A single turn carries every row of the set below to another of its rows. Some are shown first; where does it send the rows asked next?
gogu: [  4  10  -5  -9 -16  -1   4   9   0   8  -6  -6   0  -3   6 -15  14  -2
  -3   1  -9  -5]
vum: [ 5 -6 -4 13 -1  1 -9  8  1  3 -1  6  5  2 -8  2  1 -1 -6 12  0  7]
vog: [  2   9  -7 -11   0  -9  -1   1 -11   5  -4   3  -4  10   6  -4   6  -1
  -2  -9  -4  -6]
guf: [  1   2   2 -10   4  -7  11   6  -6   2 -12  -7 -13  -1   5   1   4  -4
  -8   3   0  -1]
zev: [ -4  -3   6   3   1  10  12   6   3   8  -7  -6   6  -6   6 -14  -1  -2
  11  -1   5 -11]
kag: [  0   2   3  10  -4   1   2  -3   9  16  -9  -5   8 -13  10  -4  -2   7
   0  -2  -1  -2]
pif: [ 1 -4  3 16 -6 -4 -6  1  5 13 -6 -2  4 -2 11 -7  3  4 -6  3 -6 -6]
lon: [  8  -6  13 -13  -2  11   5  -5   0  -3  -2   6   3  -5   1  -8  -3  -2
  12   7  -9  -3]
Peb: [  5   1 -11  -7   5   1   1   6   8 -13  -9  -1   2   0  -1  -6   5   4
  17  -2   8  -4]
Rudo: [  6  12  -8 -17  -2  -3   1   2   1   2 -10   1   3  -1   0  -2   5   4
  -5 -12   5   2]
vorot: [  8   0  11  -4   0   8  -2 -10   0  -5   2  -3   4  -3   5  -3  -3   3
  19   1 -12  -1]
sor: [  3  11 -11  -6  -2  -3  -2   5   3   4  -2 -17   6  -2   0  -4   3   0
  -9  14  -7   2]
midiz: [ -6  11  -3 -13 -12  -4   3   6   3   4  -2  -7   6  -2   3 -10  11  12
  -2  -7  -1   4]
Kural: [  1   3  -4 -11  -4 -12   2   9  -3   4  -2   2   0  -1  -7  -2   4   3
  25  11  -5 -10]
vuri: [ -5  -3   4   3   1   4  14   6  -7  11  -4   4   1 -12   4  -4  -7  -6
   7   8   4   7]
nuli: [  1   8  -8 -10  -9  -6   4   1  -1  10  -2  -5  -2   4   3   3  14  -3
   1   0 -10 -14]
ses: [ -6  -5   6  -8   2   0   6  13   2   9  -4   5  17  -3   0 -11  -6   2
   4   6   8  -7]
mas: [ -5   4  -3  -9   0  -7   2   9  -5   4  -1 -14  -3   3  10   0   6  -5
  -8  14  -3  -1]
vez: [  7 -12  -5 -10  -6  -7   2  11   2 -12  -2   1  -2   5   0   6   8   3
  11   6  -3   7]
gobe: [ 10  -2  -8 -12  -6   8   9   0  -5  -1   0  -2  -3  -3 -10  -8   2   1
  18   6  -5   9]
Norov: [  6   0   5  -2   1  -9 -10  14   0  10  -6   8  15   2  -8  -2  -4   4
   0   6   5  -4]
Nelim: [ 16   1  11  -1  -2   3 -13  -2   1  -9  -2   0   5  -1   9  -4  -1   2
  12   3 -11   4]
zubem: [ 12   3   7  13   0  -6 -15   8  -2   8  -8  -1   3   5  -6  -1   3   4
   6  -2  -1  -7]
loz: [ -1   2   5   2   1   2   2  -3  -1  18  -9   4   5 -10   8 -10  -8   4
  -3  -2   6   2]
Rin: [ 13  -6  13  -9  -5   0 -11   3   7  -9  -1   4   9  -1   3   3   2   3
   6   9  -7   2]
dobon: [  4  12  -7  -2   0  -5   3   1  -2   2  -6 -12   0  -1  -6 -14  -2   9
  -8   2 -11   7]
tev: [-6 -4  5  0  3 -2 -2 -5 -3 20 -3  8  4  0  1 -1 -4  5 -6  2  6 -4]
garik: [  5  -6   1   7  -2  -1  -7   0   3  16  -8   7   2   0   1   0   2  -1
 -11   6   0  -9]
veked: [ -2   1  -1  -3  -6   1  -7  11   2  -9  -2  -5  -3   4  -4 -14  13  11
  16   3   6   2]
Rikid: [15 -2 -9 -5 -5 -6 -3 11 -3 -9 -3 -4 -1  1 10  0  4 -4 16  7 -7  9]
mifup: [  4 -10  17 -14  -5   2  -2   2   0  -5   2   9   6   0   2  -6   0   3
   6  11  -8   0]
sunip: [  4   2  -9  -8   6 -10   3   9  -5  -6  -7   6   0   3   5 -13  -3  -1
  21   2  -2  -7]
pofi: [  0  -2   0  17   1   1  13   1   1   5  -7  -3   0 -11   5   0  -5  -1
  11  -1  -5   4]
kolo: [ 7  3 -9 -5 -6 -1  1  2 -7 -1  5 -9  1  0  3 -4  1  2 25  7 -9 10]
Gusol: [  4 -12  -2 -12  -6   1   7   7  -6  -8   0   5  -6   6  -7 -10   5   5
  10   5  -3  10]
dumer: [ -1   6   1  -6   3  -8  12  -2  -3   1  -9 -10  -9  -2  -7  -1   0   9
  -5  -5  -6   3]
sagid: [ 5 -3 -3 24  0 -2 -2  4  2 -1 -4 -1  1  0  0 -2 -1  2  2  1 -8  6]
Tabek: [-7 -7  2  1  0  2  1  8 -5 11  3  8  6 -2 -5  1 -3 -3 -1 16  6  8]
vede: [  5   2   7  15   0   6  -1   2   1   7  -8 -10  -1  -1   2  -6   5   1
  14  -6  -1 -12]
Sigu: [ 10   5  -1  -8 -11  -1  -5  15  -1   2  -7   1  -6  -4  -9 -12  11   1
  16  13   1  -3]

pif moves to loz
ses moves to zubem
Where do these go?
nuli moves to midiz
Rin moves to vorot
vum moves to pofi
dobon moves to guf
Kural moves to veked
gobe moves to vez

A single turn carries every row of the set below to another of its rows. Some are shown first; where does it send the rows asked next?
F: [  7  -2  -7   0  10   1  -5   4  15   3  -1  -5  -2 -10   4 -15   6   7
   1  -9  -5   5 -15   3   0  -2  -6]
P: [  9  -8  -7  -4  10   2   0   2  15   1  -3   0  -5   0   3  -5   7   5
  -9 -16  -2   0 -12   3   0   0  -9]
Z: [-11   6   7   4   1   7  -6   1   1  -4  -3  -5  -5   5  -4 -10   0   5
   4  -5 -12  -1 -11 -12 -10  14  -2]
D: [  1  -7   2  -5  -2  11 -13   2   0  -2 -18  -8  -4  -5   3  -8  -3   6
 -11  -7 -10  -6  17  -3   3   9 -20]
J: [  3   4   7  -8  -1   8 -18  -6  -6  -7 -13  -3 -14  -8   2 -24   7   2
 -10   0  -5  -3   3   5  -5   8  -3]
E: [  2   4   0  -3  16   3  -8  -6   6   1   4  -5 -10  -4  -2   6   1  -5
 -10   2  15   6   7  -6  -4   9   4]
K: [ -3   2   1  11   8   7  -9   5  -1 -14  -5  -4  -2  -5   7 -14  -2  -8
  -8 -21 -10   8   0 -17 -10   3   2]
T: [-12 -13  -9   5   8   7   0   4   0  -7 -12  -6  -2   2   4  -2   3  -8
  -2  -8  -6  -4   3  -6   0  14   6]
A: [  6  -4   3   0  11  23 -25   1   5   1   2   2  -7  -8   6 -11   2  -1
  -5 -12   3   4  13  -1   0  11   5]
W: [  8  -6  -1   4  14  -1   1   0  19  -1  -7  -5  -1  -3   5 -10  -1   4
  -6 -14  -8   7  -7   1   2  -9  -7]
V: [  3  11  -5   4   4  -1  -8   5   6   2   1  -9 -11  -6   2   5  -9  -4
 -11   0   6   8  10 -13   1  -5  -2]
Q: [ -2   5   4  -1   7   5  -9   4  13  -1  13  -5  -4  -8   1  -2   2   0
  -5   8   9   3   5 -20   0   2  -4]
U: [ -3  -5  10   5  10  10 -20  -1   4 -18  -5 -11   1  -9  15 -18   2   8
 -11  -2  -7  -8  13   0   1   1  -5]
M: [  4   8   9   4  -1  16 -20   3   6   1  -3  -1 -19   7   1  -3  -6   6
  -8 -10  -6  -2  11   0   2  -1   1]
N: [ -3  -6   8   3   1  21 -11   7  13   2  -2  -1  -8  -4   2 -12   0   0
   0   7  -7  -1  15  -5  11   0   2]
C: [  1   1   1  -9  14   1 -10  -4  -4 -18 -12  -1  -6 -13   6  -5 -11 -15
  -8   0  -7   3   0   0  -8  -1 -15]
B: [ -4   6   1  -8  10   0 -15   8   0 -14  -6  -8  -4 -16   5  -3  -7  -3
   5   0  -8  -4  -2  -5  -8   2 -24]
R: [ -5  -2   2  -9  14   5  -9   1   0 -23  -2  -4  -4 -11   5   2   3  -7
  -6   3  -3 -11  -3   3  -4   5 -16]

N moves to M
T moves to Z
W moves to P
Where do these go?
C moves to R
J moves to U
V moves to E

A single turn carries every row of the set below to another of its rows. Some are shown first; where does it send the rows asked next?
sene: [-1 13 17  5  5  2  9 11  6 -4 -9  0  5 -9  3 10  5  9]
Zinu: [  2  -6   1  10  -6  -7   9  -1   8   5  -1 -15   4  12 -13   1   0   7]
dubis: [-14  13   3  14   8   1   1   7   0  -4 -10  -1  10  -4   0   5   7  -2]
firi: [  0   8   3  -4   4   2  -2   5   0  -7 -22   4   4 -12   0   6   4  -2]
Fuze: [ 10   4   0  -2  -2 -13   0   7   3  -5  -8  -3   1   2   5  -6  13  -8]
dufu: [  2  -5   1   7   2 -13   8  11  -4  -1   0 -18   4   3 -13   2  10  -7]
Savo: [-9 -1 21  2 -6 -4 13  4 11  5 -2  3  6  0 -4 13 -1  4]
podom: [ -3  -6   1   3   5  -5  11   8  -1   1   2 -16   1   0 -22  13   8   1]
gepoz: [ -5  -9  -6   1   7 -13  -3  10   5   2  -7  -2  11   7 -20   7   8   2]
gel: [  5  -7 -11   0   1 -16   1   5   5   4   0  -2   8   5 -15  -2   1  -2]
dag: [-11   9   3  14  12   0   4  11  -2  -5  -9  -2   9  -7  -1   5   6  -4]
kar: [ 13   7   1  -4  -7 -11   8   2  11   5  -2  -2  -4   0   2  -2  -3   2]
subel: [  0  -8  -4  -4  -4   5   1  -2  -2  -5 -13  12   1  -4  -6   7  -2  -4]
zoled: [  4   9   9   5  -3 -16   5   1   1   1  -7 -14  -3  -1   4   0   8   7]
muz: [  1   4  13 -10  -5   4   8  -4  11  -4 -10   9   5  -5   0   9   3   4]
Vofa: [ 2 -5 -3 -3 -5  9  3  0 -5 -5 -9 12 -1 -4 -5 10  2 -6]
regab: [ -2  -6  -4   5  -1   5   8   3  13   3  -4 -10   7  13 -18   5   0   1]
lotig: [-9  2 19  1 -8 -6  8  6  8  9 -2  7  5 -3 -5 16 -1  5]

subel moves to dag
Zinu moves to gel
Where do these go?
lotig moves to Vofa
Fuze moves to zoled
podom moves to regab
sene moves to muz

A single turn carries every row of the set below to another of its rows. Some are shown first; where does it send the rows asked next?
nubav: [  3 -11   8 -16   1   3   6 -11 -19   5 -12 -16]
ful: [ -6  -8  -1  -5 -11  14  10   2  11  -1  -2 -17]
padin: [  3  -8   8 -12 -11   7   3 -16 -14   1  -9 -13]
fogaz: [-12  -8   3  -5   7  -2   4   3   5   1  -5 -19]
Vug: [ 6 -3 -1  1  4 -2  5 -1 -6  3 -8  2]
nuri: [ 10  -9   9   1  -3   0  17   2 -14   7  -5  -7]
ganon: [-10  -9   3   2  -4   6  13   0  11  -3  -1 -17]
sol: [  3 -11   8 -16   2   3   7 -10 -19   4 -11 -16]
kurin: [  3  -9   8 -16   1   4   5 -11 -18   5 -12 -16]
Vana: [ -8  -7   4   0  -4   8  13  -1  13  -1  -1 -17]
Mifa: [ 7 -8 -1  0  7 -3 12  1 -7  0 -6  0]
faduz: [  4 -10   9 -17   2   4   7 -10 -18   5 -11 -17]
nifiv: [  8  -7   7   3  -7  -2  10   0 -15   8  -7  -6]
tuvu: [  6 -12  -2 -12  -4  -6  14  -6  -4  -9 -18 -13]
Meb: [  7 -10  10 -16  -7  12  13 -14 -13   1  -7 -17]
gep: [ 12  -7  11  -3  -2   5  20   1 -11   9  -4  -8]
bamub: [-12  -6   4  -5   6   0   2   2   7   2  -6 -18]
fav: [10  1  3 -7  6  8  8 -3  1  8 -8  0]
lat: [  8  -2   9   1  -8   2   6  -2 -11  11  -8  -5]
dibe: [-11  -9   5  -6   9  -1   9   3   6   0  -4 -20]
mopiv: [ -7  -8  -2  -2 -12  11   7   2   9  -2  -3 -16]
Tuka: [  7  -3  -1 -14  -8  -1   3 -10   1  -3 -20 -12]
pebe: [ -9  -8   6  -9   9   2  10   3   8   1  -4 -21]
mazu: [ 10  -2   1 -18  -6   4   9 -10   4  -1 -19 -13]
Zudo: [ -9  -9   3   0  -3   7  14   0  12  -2  -1 -18]
poko: [  6 -15   9 -14  -5   7  15 -13 -16  -2  -6 -17]
diba: [ -9  -6   3   1  -5   8  10  -1  12   0  -1 -17]
menek: [  5  -8  -3 -11  -8  -7   6  -8  -3  -7 -20 -12]
Ris: [13 -2 12 -4 -3  9 16 -1 -8 12 -5 -8]
zofi: [ -5 -11  -1  -5  -9  13  14   3  10  -3  -1 -17]
tid: [ 11  -6   2 -19  -3   4  16  -8   3  -4 -17 -15]
Geb: [12 -3  3 -7 10  8 16  0 -1  6 -5 -2]
Bem: [  2 -12   7 -10 -11   3   5 -14 -18  -2  -8 -14]
tova: [ -9  -5   6  -9   8   4   7   2   9   3  -5 -20]
sul: [ 8  1  1 -2  4  3  3 -3 -2  7 -9  1]
dobug: [-10  -7   2   3  -5   6   9  -1  11  -1  -2 -17]
lazef: [11  0 11 -2 -6  7  9 -2 -8 14 -7 -6]
Gari: [  4 -15   7 -11  -8   3  12 -12 -19  -4  -7 -15]
dabe: [  9 -11   0 -16  -2  -1  19  -6  -1  -8 -16 -15]
Remo: [  4 -10   9 -17   2   5   6 -10 -18   6 -11 -16]
remok: [ -7 -13  -3  -1 -10   9  11   4   6  -5  -2 -16]
nen: [10 -7  2 -4 10  2 17  2 -5  2 -5 -2]
luto: [  3 -10   8 -16   1   4   5 -11 -19   5 -12 -16]
nar: [ -8 -10  -3   0 -12   9   7   3   7  -4  -3 -15]
kiveb: [-10  -9   2   3  -5   5  11   0  10  -2  -1 -17]
Lige: [  5  -7  10 -15  -9  11   7 -16 -12   3  -8 -15]
Lata: [-11  -4   5  -8   6   3   3   1   9   4  -6 -19]
Zuto: [ -6 -13  -2  -3  -9  11  14   4   7  -5  -1 -17]

Lige moves to Meb
Tuka moves to mazu
Where do these go?
mopiv moves to ful
nifiv moves to lat
Geb moves to nen
dibe moves to fogaz

